In the data rows, 128 means zero.
Two rows play each game, the first against the second. How much does the first row win by? 20 is about a draw, 40 a big win and 0 a big loss. Wins can go round in a circle: one row can beat a second, the second a third and the third the first. Each row has two weighted sums of its numbers, A and B, taken from their middle values. A row wins by its A times the other's B, less its B times the other's A.
[172  90 149 122 187 147 161 111 101 143 165 106 114 129  95 101 185  92 164 139 156]
[ 86 113 102 143  83 174  63 182 120  38  34 141 131 169 133 136  70 142 126  88 159] >> 16
[135  88  95  59 179 125 115 120  74 183 169 115 149 115 128  86 175 126 168 102 116]
[146 186  27 192 120 118 118 194  41 148 177  58 124 129 138 136 151  94  84 129 131] >> 15
[180 126  83 170 111 102 152 129 178 173 118 128 146  80 167 122 138  92  45 171 106]
[135 179 199  86 127 115 166  35 147 159  62 126  64  92 130 210 125 150 143  72 150] >> 13
[ 81 230 124  91  91  86 126 134 133 121 243  48 160 124 211  38 143 106 130  53  13]
[189 110 136 179 149 131 181 123 168 126 145  98 137 114 139  66 159 111 138 179 159] >> 24
[124 129  52 137 149  78 129 194 101 180 186  38 152 102 166  73 159  64  62 129  83]
[101  97 104 107 163 159 105 119 114 140 103 127 102 126 130 132 112 145  90 107 143] >> 21
[128 124 198 132 105 160 138 111 110  57 110 163  90 149  63 145 102 185 198  78 155]
[127 132 153  56 165 138  45 110 140 100 152 159 132 183  63 103 167 104 180 100 173] >> 38
[ 83 146 108 175 101 135  84  98 122 109 109 172  95 122 104 114 124  74  95 122 164]
[158 176 156 151 109  50 164  86 170 126 143 124 126 142 131  64 128 133  98 183 153] >> 20
[141 122 182 180  95 194 109 128 127  89  73 186 133 180  90 137 107 120 111 137 189]
[116 154 109 168  83 140 141 160 136 146 125 108 138 119 148 115 117  91  88 126 109] >> 19
[157  65 165 163 120 174 173  96 199 112 119 209  96 109 100 112 151 137 129 143 185]
[104 112  62  65 147 203  93 143 101 211 152 102 101  71 160 177 190 143 174  99 146] >> 3
[101  91 115  77 170 117 141 112 100 131 120 161  77 136 127 155 107 143 122 126 149]
[134 141 140 156 114 168  84 101 145 116 102 136 120 160  91 123 161 117 137 114 174] >> 20
[141 112 112 129 117 125 168 141 180 106 141 120 148  78 138  78 140 121  82 190 130]
[ 83 128  96 120 134 118  74 170  54 124 133 169 146 165 124 140 108  94 127  26 106] >> 21
[166 101 131  92 152 132 149 100 142 143 179  85 103 106 136 111 173 138 135 133 103]
[208 132  91 124 129  76 106 108 184 153 154 113 142  70 190  95 173  40  63 123 138] >> 17
[ 83 149  91 105 134  51 133 150 200 164 147  84 147  82 220 114 120 157  48 156  62]
[ 97 118 123  60 170 105  91  76  63 106 113 159 127 167 139  96 124 155 153 118 134] >> 17
[196 129  86 172 163  69 131 151 175 176 157  92 171 101 163  41 185 125  97 158 168]
[141 115 162 129 192 213 129  44 108 113 141 146  81 155  62  91 168 152 183 140 166] >> 27
[183 113 188 116 139 187 133 122  71  90 177 147 121 170  31 170 174 135 205  88 170]
[175 158  68 132 184  81 147 141  82 168 203 106 170 122 171  62 195  84 134 135 141] >> 20
[108 136  70 125 109  93 133 185  88 198 151  79 127 123 150 113 152  86  95 104  73]
[147 121  30 175 155  42 134 128 170 117 128  50 127 132 149  72 128 108 110 204  92] >> 13
[137 174 146 105 124 135  79 125  89  85 118 153 155 200 106 127 122 136 167  84  91]
[140 107 207 100 100 161  94  98 102 128  79 143  92 164  71 198 154 134 166  91 121] >> 17
[139 133 192 137 131 182 114 106  91 151 100 177  41  88  43 245 112  98 155  92 105]
[103  76  88 125 178 139  84 155 130 104 107 152 112 154 167  90 133 140 113 104 142] >> 27
[196 141 121 147 141  65 160 123 109  87 121  61 131 121 146 149 168 120  88 144  36]
[143 115 137  88 179 141 112 102 147 131 105 162 124 159 107 149 120 180 153 140 182] >> 21
[ 99 138 116 198 103 146 153 223 158  41 150 145 145 202 121  80 154  91  85 131 147]
[118 100  90 134 166 121 100 128  78 176 124 157 146 165 135 127 106  85 141  94 138] >> 13
[158 160 105 151 120  74 148 147 166 175 121 101 147 110 188  99 148 107 108 178 105]
[119 145 174 134 150 145  74 173 121 102 110  96 120 173 161 126  91 141 129 126 150] >> 20
[ 76  83 141 107 162 137 120 104 147 126 102 166 114 120 133 151 106 151 100 142 135]
[122 103  87 108 115 114 143 127 160 175 156 123 126  20 169 132 157  80 119 168 139] >> 12
[127 174  76 138 151  59 104 154 136 143 154 118 192 131 155  50 137 112 133 154  93]
[ 95 131 116 114 107  78 122 190 163 156 104 131 222 108 227 156 148 112  72 143  87] >> 18
[167 128 159 123 117 140 112 134  51 172 156 103 120 165  65 170 177  53 189  86  86]
[127  65 114 104 187 150 110 108 179 126 100 157  81 138 134 118 110 172 125 153 180] >> 23
[178 132  82 162 146  57 188 183 111 138 197 111 181 118 183  96 162 117 130 163 141]
[171 105 104  78 146  92 121  46  78 166 113 114  77  86 157 141 165 151 161 138 123] >> 24
[130 102 143 134 161 169 114 100 151 132  84 109 113 144 136 122 154 122 124 157 146]
[112  95 139  95 183 145 108  76 154 147  87 162  83 144 142 121 113 174 161 164 162] >> 20
[ 62  80 149 141 161 157 120 104 166  77  60 175 113 141 147 101  47 181  74 178 207]
[117  76 147 136 168 167 126  77 121 113  88 142 122 171 111 100 114 153 116 156 221] >> 17
[125 122  98 178 143 105 182 137 210 138 117 120 136  77 186  69 104 139  80 204 158]
[ 78  89 104  99 165 145 115 132 110 131  92 135  90 129 148 135 111 131  93 100 143] >> 22
[168 128 170 145 118 204  73 108  50 110 126 130 110 199  76 116 160 135 213 104 170]
[114 120  91 109 182  96 112 115 120 129 101 161 140 172 163  72 102 151 140 136 147] >> 4
[142 107 172 114 139 203  86 119  96 116 123 144  92 140  68 154 153 128 181 106 164]
[121  93 255 106  76 130 154 128  98  40  90 190 188 147 109 147 104 223 210 145 104] >> 23
[ 72 114  97 117 143 114 144 147  88  99 112 134 125 133 147 160  68 159 155 102 146]
[ 85 181  87 106 129 113  75  84  70  65 199  99 123 192  73 151 173  51  82 141 119] >> 39
[112 134 121 115 117 175  95 179 160 116 110 138  89 158 115 133 132 136 121 109 163]
[118  98 184 108 152 127 142  63 152  70  48 147  87 136 126 132  91 186 165 155 166] >> 25
[130 150 179 157  39 113 166 175 109  50 135 187 169 239  91 148  83 160 225  55 140]
[152 137 146 188  86 145 153 144 185 141 136 111 145 105 116 119 167  97  84 158 130] >> 20
[188 157  66 144 160  60 131 133 149 156 139 112 179 142 161  62 160 144 103 177 134]
[155 140  69 162 112  85 156 180 139 143 115 103 165 129 183  80 141 114  98 154 116] >> 31
[ 89 115 128  71 124 111  88 137  86  95  86 109 109 139 113 151  83 176 105 111 103]
[ 51 118 105  93 119 111 134 128 141 154 117 107 107 119 177 152 120 132  83 150  77] >> 20
[127 134 141 116  91  95 160 175 194 145 161 102 142 110 161 138 178 111  73 167  69]
[114 124  84 142 123  77 158 168 147 134 123 105 145 100 172 111 117 118  59 156 122] >> 19
[130 122 114 110 154 156 150 142 167 155 137 154  71 170 154 103 129 146  92 173 188]
[160 161  67 129 148  78 158 129 125 176 132  93 130 144 162  62 173 138 112 182 177] >> 28
[ 62 129 151 120 121 153  65 156  91  68  83 168  69 174  86 164  63 132 101  70 209]
[133 143 112  90 110  61 162 163 155 168 138  95 148  89 164 118 145 112 110 159  72] >> 22
[220  91 170 133 180 156 101  55  87 154  96 139  84 188  74 139 181 118 197 115 195]
[ 46 132 125  86 110 102 102 137 162  99  89 140 138 136 170 140  60 164  87 148 112] >> 21
[154 145 147 186 123 125 176 105 178 137 137 165 149  81 132  91 104 166 110 121 129]
[168  93 181 157 134 240  93 148  93  50 113 211  97 129  83 191 167  74 139  66 188] >> 27
[ 82 198 113 164  99 112 159 124 107 182 255  41 122  56 160 159 170  60 153  74   0]
[ 10 129 136  93  77  65 156 176 113  18 111 230 145 132 164 164  28 226 157  85 123] >> 22
[135  93 133  95 153 122 157 118 123 147 158 137 102 110 140 140 115 145  91 131 134]
[154 127 111 173 123 103  11 136  77 146 119 149 111 230  60 174  85 160  73 147  65] >> 32
[135 131 171 141 116 190 109 121 125 127 116 152 111 171  93 162 150  78 161 130 182]
[ 67  83 118 100 174 142 114 116 149 143  77 176  75 117 173 130  62 175  83 191 197] >> 19
[146 147  67 113 155  86 138 168  85 177 185  89 168 105 145  75 188  71 102 126  77]
[141 119  59 100 140  73 148 174 136 177 221  55 151 132 120  57 215 113 126 133  83] >> 26
[188 135  83  81 144  82 177 170 150 182 184 106 141 133 163  89 181  97 152 167 120]
[151 101 148 114 174 133 147  80 125 121 152 135  97 108 100 136 137 147 121 156 165] >> 15
[126 129 145 134 102 139 116 144  87  99  83 159 127 184 118 158 110 158 213  74 156]
[143  80 185 144 172 134 196  93 152 129 156 156 117  85 110 159  79 166 170 149 167] >> 29
[156 100 113  97 128 106 137 139 174 140 140 173 151 134 207 111 100 141  91 200 139]
[149 173 123 147  99 127 119 140 140 144 105 137 137 150 123 122 134 130 114 144 136] >> 26
[199 123 102 159 150 118 138 113 153 165 141  85 133 122 169  75 185  98  97 155 135]
[172 120  53 114 188  55 156 141  96 200 185  72 154 107 175  48 191  87 146 140  85] >> 15
[114  78 118 100 169 138  79 123 121 111 104 166 100 164 131 136 106 146 172 133 152]
[ 69  86  93 120 148 112  65 100 148 157 107 159 137 129 125 125 111 122 104 123 121] >> 17
[119  97 129  53 144 119 104 122 124 160 121 113 103 150  92 131 180 144 172 145 134]
[159 115 108 178 117 125 162 128 185 155  94 102 134 115 181  84  86 127  47 193 154] >> 23
[189 117  69 139 150  90 149 125 124 171 135 119 137 115 147  75 163 122 110 160 132]
[143  23 153  93 197 161 114  55 101  85 181 151 120 151  90 143 134  95 157 121 215] >> 12
[ 90 120 157  76 115 157  98 100  79 134 135 127  77 122  55 219 142  98 165  54 119]
[ 67 171 182 116 100 141  89  92 101  59 189 112 130 157 118 109 139 119 159   1  64] >> 19
[187 146 111 174 122 164 111 117 147 155 137  86 132 129 109 113 187  97 116 136 141]
[101 128 161 178 102 172  96 126 100  77  92 161 122 154  87 135  83 150  98 122 183] >> 29
[118 165 114 156  86 133 119 159 148 140 160  68 159 110 131 130 137  96  65 117 105]
[183 150  58 106 158  79 171 122 161 180 134 108 148 114 148  78 140 161 111 195 149] >> 21
[ 77 168 131 146 122 158 104 115 164 154  78 107  92 136 173 167  57 107 139 197 178]
[146  51 135 183  61  74 172 141 193  76 125 154 242 110  94  74 124 159 156 218 109] >> 13
[ 43 213  82 168   2  28 128 255 144  27  21  98 219 100 113 143  47 174 169 119  47]
[143 134  43 152 139  71 218 180 157 139 115 100 143  97 153  86 110 178 123 192 130] >> 12
[ 77 188 202 126  98 167 108 127 128 108  43 216  95 155  99 213  77 181 233  81 186]
[ 66  46 106  91 101 151 110  94  81 183 135  97  99 107 218 232  75 100 102  83 107] >> 25
[126 193 106 139  75 111 141 151 126 177 183 130 129  94 126 152 164 106  98  98  90]
[ 54 154 173 120  15  99 157 196 113  28 113 181 192 126 134 199  26 201 201  99 118] >> 17
[ 99 177 115 184  71 130 129 149 158 151 161  80 140  90 161 113 127  91  61 139 111]
[121 160  93 132 111  67 151 151 146 115 120 101 169 138 201  67 137 124 114 143  73] >> 16
[158  93 188 118 175 172 139  74 159 109 100 158 116 134 101 107 143 130 172 140 187]
[101 163 150 155  41  73 181 177 176  71  93 151 203 104 161 105  93 186 102 191 104] >> 10
[157 146 184 139  74 112 165 127 160 164 204 104 126  84 114 134 161  89  99 103  92]
[128 147 162  75 148 153 116  68 187  94 146 122 153 147 109 100 129 178 159 208 165] >> 21
[194 159 212 198   2 143 196 158 190  75 131 143 253  93 103 179 135 148 204 136 111]
[126 110 189 135 127 204  89 102 161 107 104 173  78 143  95 181 123 145 141 154 166] >> 19
[156 106  90 125 117 111 155  82 202 179 163 113 159  50 111 122 153 106 152 192 123]
[188 121 164 182 109 208  92  98 111  89  65 135 145 159 102 148 175 129 157  83 207] >> 12
[148 124  73 155 139 107 138 143 155 150 146 106 136 105 148 105 138 119  59 164 143]
[152  51 191 106 133 149 192  85 143 122  79 164 172 106 112 170 120 141 159 199 143] >> 21
[115  83 155  97 177 134 135  38 135 165 141  79  82  80 121 138 133 139 137 135 127]
[ 46 169 125 122  64 126 128 172  63  83 107 107 132 126 131 176  96 112 147  54  82] >> 24
[131 170 141 123 142 184  74  71  96  87 100 153 131 116 103 141  66 145 127  98 219]
[148  54 148 132 185 107 121  50  83 132 112 129  62 156 110 121 161 171 136 160 135] >> 14
[145 130 176 161 136 184 107 147  89  74 122 163 118 143  65 179 114 130 154 118 181]
[133  75 136 117 172 182 138  94 139 120 116 144 105 135 101 124 142 149 142 148 197] >> 17
[142 127 154 127  83 158  76 134 136 107 108 133 117 165  86 156 162 123 118  99 131]
[187 115 117 187  84 140 109 185 128 111 134 127  96 173  55 144  73 193 215  89 172] >> 26
[ 84 167  96 122 119 100 119 165  58 168 195  57 143 102 134 121 150  50  96  82  27]
[ 75 142 178 104  61  72 137 148  83  36 111 159 185 176  99 170  63 203 195  63 115] >> 13
[182 129 108 150 148 116 151 145 191 192 128  87 160 112 156  87 200 118  99 183 141]
[173 144 186 148  58 151 123  91 113 132 151 109  93 144 105 178 172  89 186  82  95] >> 30
[176 173 123 161 121 125 117 128 128 133 163 112 147 134  89  84 179 102 148 141 142]
[148 147 150 141 127 145  60 114 100  98  93 133 128 174  87 109 147 119 146  91 122] >> 19
[113 102 208 162 107 143  62 144  86  91  58  86 109 144  55 202  99 156 214  80 114]
[156  61 141 137 141 152 156  85 125 138  56 128 132 118 149 143 107 163 140 149 235] >> 9
[177  80 166 101 208 181 140  94 115 147 143 142  99 121  92 138 181 124 185 114 167]
[145 154  71 181 103  86 201 139 133 132 149 109 141 118 210 146 144 122  75 117 100] >> 19
[188  30 218 119 178 175 179  99 106 159 143 164 149 106 113 177 142 128 206 170 122]
[134 141 173 128 118 160  76  71  80 117 101 128  99 168  69 165 164 104 172  88 106] >> 24
[147 106 114  49 185  81 132 132  82 190 142 129 103 119 146 142 180 132 161 130 110]
[148 134  50 135 149  90 193 179 118 187 182 150 169 108 188  70 143  84 111 128  98] >> 23
[102 107 126 131 146 136 139 116 160 138 123 199 104 105 167 127  90 171  60 167 203]
[ 73  81 114 102 148 150 119  94 129 117 118 124  97 142 145 125 110 135  89 115 155] >> 20
[166 167  51 149 114  91 148 192  82 178 156 115 167 120 158 118 138  56 109  90  71]
[ 10 176 110 133  96 141  32 181  81  50  52 195 111 196 109 165   8 149  87  72 105] >> 11
[ 90 151 127  82 122 124 167 126 100  53  72 167 143 175 138 132  95 175 218  85 188]
[104 140 173 112  77 137 114 104 108 134 120 116  82 121 105 185 121  87 113  73  65] >> 25
[ 70 104 132  84 140 133 113 121 119 139  96 127  90 113 156 170  98 143 101 132 110]
[132 178 154 146  77 105  96 175 108  50 157  85 167 154 114  48 145 142 108 143 107] >> 18
[103 100 119 123 131 125 147 135 141 145  96 149 112 121 176 148  69 148  69 151 144]
[154 130  79 159 151 101 189 127 165 169 185 108 135  87 160 103 136 111  85 153 152] >> 20
[156 162 132 157  76 183 108 141 153 126 132  87 159 151 109 106 183  85 131 120 148]
[241 139 193  86 100 157  89 114  69  95 170 105 112 189  36 153 144 104 156  89 147] >> 14
[110 102 175 115 146 174 138  96 129  90 101 151  95 118 104 159 118 157 117 158 181]
[192 151 154 152  94 162  95 106  69 101 120  89 103 154  81 184 116 118 152  76  79] >> 18
[ 84 109  87  57 168 119  97 127 112 176 130 112  98 117 156 157  83 141 117 158 124]
[165  86 155 139 151 148 144  97 202  92  78 180 128 107  99 104 121 168 140 177 158] >> 19
[104 119  70 106 106 123 177 197  95 122 104 161 141 153 149 165  61 184 186  89 120]
[ 93  91 127  82 147 126 112 116 117 135  91 138  97 132 109 157  81 170  90 111 156] >> 17
[ 89 109 140 118 137 141 131 111 142  78 102 135 135 147 109 131  90 197 157 122 175]
[ 90 100 136 114 148 145 125 106 160 135  75 166 118 142 124 137 108 184 148 151 181] >> 19
[ 71 109 122 133 142 145  94  98 127  68  96 171  96 110 153 164  74 132 101 118 129]
[140  65 152 116 201 181 107  81 112 147 100 145 110 166 164 102 144 138 117 145 204] >> 17
[134 124 130 104 155 137 108  77 127 104  74 111 117 171 103 125 127 155 141 118 163]
[161 133 105 118 133  95 153 147 168 186 142  99 150 110 196  98 166 100 106 188 105] >> 21
[145  82 122  74 190 149 125  93  83 145 162 146 104 130  96 141 151 133 154 122 157]
[ 93 197  66 154 120  98 130 133 176 129  96  58 132  66 194 143 144 112  34 171  75] >> 21
[ 67  95  97  87 172 113 119 124  37 152 147  98 115 128 161 132 112  99 119  82  74]
[ 57 116 164 134 113  97 125 208 167  54 119 194 106 135 194 240  48 255 167 134 110] >> 24
[ 95  97 110 144 149 143 143 126 153 118 111 138 110 124 161 124  94 134  81 127 161]
[150  98 138 102 118 148 101 160  39 138  96 128  73 164  96 103 169 114 204 102  94] >> 17
[167  89 219 186 121 218 138 118 115  98 136 190  89  90  45 197 132 134 166  89 136]
[ 66  81 182 111  94 112  64 169 126  42  75 140 110 105  91 133 124 130  61  82 105] >> 34
[ 91  80 167 146  41 122 230  97 193  85 119 253 191 129 117 123 190 100 174 125 132]
[113  70 122 107 127 139  94 106 149 109  75 143  68 146 107 151 113 178  93 148 162] >> 17
[135 135  97 158 135  91 136 158 156 126 120 113 135 115 143  94 104 132  69 185 147]
[193 157  96 152 116 103 124 169 139 190 184 104 139 109 127  88 199  73 125 123  73] >> 22
[ 97  91 156 140 133 133 132 128 146 116  84 187  83 120 168 140  67 159  73 194 184]
[192 226 156 124 109 255  63 104 125 108  85 134 163 167 104 186 143 129 225  67  92] >> 13
[167 131 209 142 137 187  95 137 139  93  62 168 130 202  36 123 105 170 156 127 176]
[183  81 191 138 168 154 179  87 138 111 170 146 150 109  77 147 167 114 198 179 159] >> 26
[123 108 128 131 186 184  97 141 143 149  60 180  84 172 171 114  48 155 125 229 229]
[172 190 145 174  66 141 138 171 119 105 141  90 151 130 109 119 171  82 134 123 109] >> 26
[132 162 161 181  23 124 169 153 166  88  89 114 195  96 131 143 106 162 140 132  85]
[190  59 148 123 192 186 164 118 156  90  95 181  82 185 126 107 123 180 152 139 222] >> 6
[ 63  99 139  89 140 125 136 140 142 114  50 186  72 134 186 136  51 142  78 129 153]
[116 120  53 165 140  67 106 144 155 178 132 117 122 139 202 103  75 184  59 157 123] >> 30
[112 129  73 149 134 102 133 166 195 151 117 112 138 118 220  55 139 113  50 186 130]
[121  90 133 126 165 132 132  90 137 121 108 125  99 126 115 121  99 148 115 116 159] >> 21
[158 174  88 144 143 112 188 159 119 150 181 117 241 141 145 109 140 149 134 109  97]
[165 105 107 111 158 161  75 134  67 121 117 145  92 165  88 152 139 117 140  87 130] >> 16
[ 78 114 102  89 176 119  66 109 104  98 102 160 119 174 113 122  64 159 111 122 143]
[ 74  76  87  58 190 100 165 131  60 169 157 184 106 139 161 136  97 139 182  76 133] >> 8
[ 85 175 137 131  75 116  30 133  80  59  89 140 172 196 129 153 137 116 164 121  63]
[126 102 158 147 107 194  78 122 140  72  65 181  97 186  84 147 106 144 111 112 197] >> 23
[ 95 154 166 118  78 164  88 110 142  96  82 148  85 122 100 201  61 118  50 111 106]
[213  95 201 130 133 213 115  57 186 108 196 200 110 136  27 114 121 155 209  54 180] >> 17
[147 116 106  96 163 136  92 110 140 135  74 150 129 135 111 117 134 163 160 168 154]
[170 156 205  48 139  92 136  85 125 169 177 111  58 124  91 146 197 133 148 177 100] >> 18
[138 125 146  91 149 126 128  82 107 171 120 119 107 102  91 143 157 136 105 136 109]
[143 132 152 102 149  87  80 146 223 178 131 160 206   0 186  63 154 176 159 123 154] >> 16
[141 112 172 123 159 158  67  73 107 130 119 127 101 180  74 121 136 131 182  95 160]
[156 117 121 240 121 158 165  93 192 163 115 103 146  85 145  47 150 140  82 226 171] >> 16
[134 162 196 130 100 169  82 104 127 132 112 107 129 162 103 161 154 140 137 103 102]
[137 139  83 133  54 165 166 151  87 186 165  73 118 140  98  83 110  72 129  92 113] >> 23
[167 109  85 117 148 135  91 149  40 158 124 127 115 190 105 125 153 100 152  95 144]
[134 124 169 165 111 165 121 105 151 119  98 162  98 121 118 152  86 123 107 125 174] >> 22
[140  76  80  99 227 127  95 122  77 173 114 160 108 163 136 114 126 141 160 151 196]
[ 93 124 135  97 152 114 150 112 153 161 113 144 114 109 164 130  97 130 101 159 143] >> 13
[209 104  45 147 118  90 183 181 175 167 149 110 132 107 163 100 160 122  79 188 168]
[196 161 106 177 145 119 160 102 185 150 112 102 126  98 137  93 146 122 105 184 135] >> 25
[141  89 155  81 140 208 146 123 126 131 138 141  87 126 143 181 137 120  95 137 147]
[211 174 106 161 120 112 106 132 143 165 134 103 145 134 107 101 168 117 131 127 118] >> 21
[133  69 109 231 154 127 158 159 198 165 107  87 100 128 244  65 113  69 113 172  70]
[ 41 116 129  89 143 103 117  95 130 143  80 148  92 105 171 155  75 150  89 154 111] >> 27
[129 139 112 117  54  61 131 213 110 138 142 133 171  81 116 113 135  91 103 102  54]
[182 158 159 190  76 139 156 105 166 128 192 100 155  76  72 121 170  89 121  89  85] >> 18
[144 147 163 106 119 180  70 108  81 105 100 131 118 171  56 176 160 127 174  71 133]
[172 132  92 122 149 107 153 151 156 174 140  99 146 119 181  95 150 107 105 195 124] >> 21
[147 121  72 133 182  85 135 147  91 193 156  64 159 111 166  45 185 103 114 183 101]
[164  95 104 153 176 108 170  85  60 132 137 166 104 160 100  92  86 187 161 131 144] >> 19
[167 169 100 169  90 139 117 174 104 151 119 101 132 124 131 134 131  72  94  96  80]
[158 162 149 191  60 125 154 163 165 112 152 121 175 117 132 127 143 108 151 105 109] >> 24
[180 160 137 212 106 145 133 142 162 143  98 132 146 133 142 103 130  93 102 176 163]
[ 88  98 152 142 121 189  98 128 157 112 105 127 164 191 107  87 116  73 102  78 161] >> 21
[153 150 171 129 100 155  74 125 134  66  79 147 174 200  90 112 110 177 178  97 139]
[113 154  78 118 102  93 156 179 175 164 110 114 137  72 204 121 110  92  67 162  80] >> 17
[190 157 156 172 138 160 133  76 154 157 168 116 104  99  74  96 255  42  89 122 146]
[133  84 224 101 132 222  90  69  91 102 112 145  87 142  14 130 142 149 147  69 156] >> 14
[138 168 126 138  93 112 172 125 110 195 229  18 138  46 143 151 165  47 122  96  21]
[173 153  92  63 211  94  50  79  77 143  73 128 124 186  68 119  88 212  95 161 132] >> 33
[117 158 152 116  61 112 124 170 123 143 141  81 160  91 103 130 139  83  89 114  65]
[181  96 108 115 168 109 175 110 127 215 189  38 126  54 132 102 192  51  94 128  56] >> 21
[134 123  78  49 190 132  89 101  88 146 157  90 124 162 142 155 149 122 188 124 144]
[155  88 109 112 165 138 110 115 106 127 122 158  90 152 117 133 150 166 139 114 162] >> 33
[120 101 114 115 179 122 155 116 108 143 166 127 131 126 117 123 106 141 109 129 154]
[133 114 100 120 204 109 151  94 105 170 132 122 108 120 140 104 105 121 103 139 138] >> 19
[188 102 113 134 145 147 137 111 147 157 142  86 139  94 141  70 178 107 131 151  93]
[136 122 133 135 124 137  88 141  53 130 161 106 119 160  91 143 190  80 152  78  83] >> 14
[162  88 128 127 179 160 152 111 128 127 138 125 116 148 117 119 153 122 131 165 210]
[139 124 186 115 119 193  74  65  96 102 109 147 104 170  53 156 167 123 156  78 154] >> 20
[ 61 159 150 124  91 127 103 148 105 127  63 195  94 164 113 157  51 164 116 144 178]
[ 59 121 139 121 151 104 126 117 148  51  82 206 134 178 154 112  19 241 145 131 162] >> 22
